One turn sends every row of this set to another row. A few are shown first. Where does it send the rows asked after them?
k827: [-3.30 -3.58 -2.44  3.66 -0.94 -1.96  3.45  1.04  2.09 -2.11  0.91  1.13
 -2.39 -1.14 -0.59 -3.63]
k115: [-1.26 -2.93  4.10 -1.84 -3.68 -0.82  0.40  1.68 -0.32 -0.94  2.25  1.22
 -3.40 -1.13 -0.95  4.23]
k36: [-2.18 -2.10 -1.27  6.22 -1.20  0.69  0.09  0.91  1.95 -1.36  1.59 -0.45
 -2.31  4.77  0.86  3.11]
k977: [-1.91 -3.05 -4.87  2.35 -0.81 -2.99  0.47  0.26  2.29 -1.00 -0.66  0.50
 -1.74 -1.22 -1.12 -1.92]
k253: [-0.42 -2.95 -3.82  3.74 -1.78 -2.23  1.89  1.44  1.61  3.06 -2.54  0.40
 -3.18 -2.49 -1.25  0.23]
k294: [-2.68 -0.33 -2.95  0.81 -3.97  1.05  1.02  2.44  2.97  1.68  2.14 -0.94
 -1.49 -0.53  1.66 -2.96]
k383: [-1.40 -3.40  4.15  2.66 -4.25  2.84  1.46  4.10 -0.45 -0.96 -2.08  1.68
 -4.22 -1.70 -0.23  0.01]
k120: [-1.13 -1.70 -0.29  4.60  0.12  0.52 -1.27 -0.27  1.22 -1.72  2.85 -0.25
 -1.23  4.82  1.92  1.46]
k983: [ 1.91 -1.26 -2.95  2.74 -3.05 -0.04  1.58  1.26  3.24  2.91 -0.88 -1.72
 -1.76 -2.06  1.58  0.15]
k786: [-1.09 -2.45  1.06  2.28 -0.38 -0.43  3.57  1.20 -0.03  1.90  1.84  1.38
 -2.18 -2.25  1.00 -4.86]
k121: [-5.02 -1.74 -0.37  4.08 -0.42  0.49 -1.25  1.79 -1.03  1.18  2.45  1.86
 -2.78  4.62 -0.32  0.91]
k483: [-1.80 -3.38  3.97 -0.99 -3.94 -0.92  1.28  2.09 -0.15 -1.15  1.88  1.34
 -3.80 -1.27 -1.53  4.63]
k273: [ 1.58 -2.46  2.15 -0.10 -2.83  1.61 -3.35  2.05 -0.65 -0.28 -2.76  1.05
 -2.42 -1.71  0.32  0.61]
k720: [ 1.50 -0.95  0.11  1.85 -2.14  1.04  2.71  1.09  2.07  2.11  1.73 -1.13
 -1.28 -1.87  2.98 -2.99]
k850: [-0.10 -3.49  3.34 -0.77 -3.42 -1.47  0.73  1.14  0.54 -2.12  1.37  0.73
 -3.20 -1.32 -1.12  5.20]
k910: [-2.83 -4.57  3.50  3.95 -3.12 -0.12 -0.30  1.40  0.77  3.00  4.30 -1.88
 -4.44  2.93 -2.01 -1.30]
k780: [-0.27 -5.89  0.99  5.51 -1.96 -2.51 -1.07 -0.47  2.35  0.73  1.78 -2.75
 -4.18  2.63 -2.89  1.18]
k455: [ 0.21 -4.55  3.25  3.73 -2.78  1.02  1.28  2.60  0.18 -3.09 -3.29  1.60
 -3.86 -2.02 -0.78  0.82]
k89: [-4.57 -2.25 -1.31  5.90 -1.56  0.61  0.10  2.03  0.66  0.33  1.30  0.83
 -3.21  4.70 -0.49  2.81]
k787: [-1.38 -1.06 -5.12  0.59 -2.58 -1.09 -1.09  1.10  2.79  1.37  0.18 -0.78
 -1.16 -0.76  0.46 -1.63]
k283: [-0.57 -1.99  3.50  0.24 -4.32  3.21 -1.47  3.80 -0.95  0.89 -1.72  1.32
 -3.29 -1.51  0.47 -0.20]
k897: [ 0.86 -4.44  1.13  3.45 -2.27 -1.59 -3.16 -0.74  2.19  1.93  2.76 -3.39
 -3.13  2.90 -1.49  0.78]
k395: [-1.13 -3.67  3.57 -0.36 -3.82 -1.42  1.51  1.67  0.34 -1.88  1.37  1.11
 -3.77 -1.34 -1.58  5.14]
k843: [-0.79 -3.59  2.55  2.45 -2.84 -0.10 -2.68  0.34  1.21  3.38  4.31 -2.98
 -3.33  3.05 -1.03 -0.86]
k248: [-2.19 -3.67 -1.32  3.35 -0.25 -2.32  3.06  1.40 -0.36  2.42 -0.74  2.31
 -3.42 -2.55 -1.54 -2.84]
k569: [ 2.02 -4.00  1.99  2.00 -1.86  0.25 -1.70  1.30 -0.05 -2.58 -3.76  1.19
 -2.82 -1.96 -0.54  1.23]
k177: [-3.78 -1.78 -1.31  2.66 -2.79  0.51  3.89  2.45  2.56 -0.50  2.49  0.14
 -2.12 -0.79  0.99 -4.29]
k623: [-2.89 -1.56  0.29  3.27  0.55  0.52 -2.09  0.23 -0.68 -0.13  3.36  1.25
 -1.56  4.74  1.15  0.04]
k333: [-2.57 -6.02  2.43  5.83 -2.53 -1.55  0.60  0.89  1.45  1.32  2.73 -1.74
 -4.92  2.66 -3.20 -0.03]
k476: [-0.30 -2.96  3.72 -1.76 -3.35 -1.19  0.01  1.04  0.13 -1.62  1.97  0.73
 -3.08 -1.20 -0.76  4.59]

k977 turns into k827
k780 turns into k333
k623 turns into k120
Where do these go?
k115 turns into k476
k455 turns into k383
k983 turns into k253

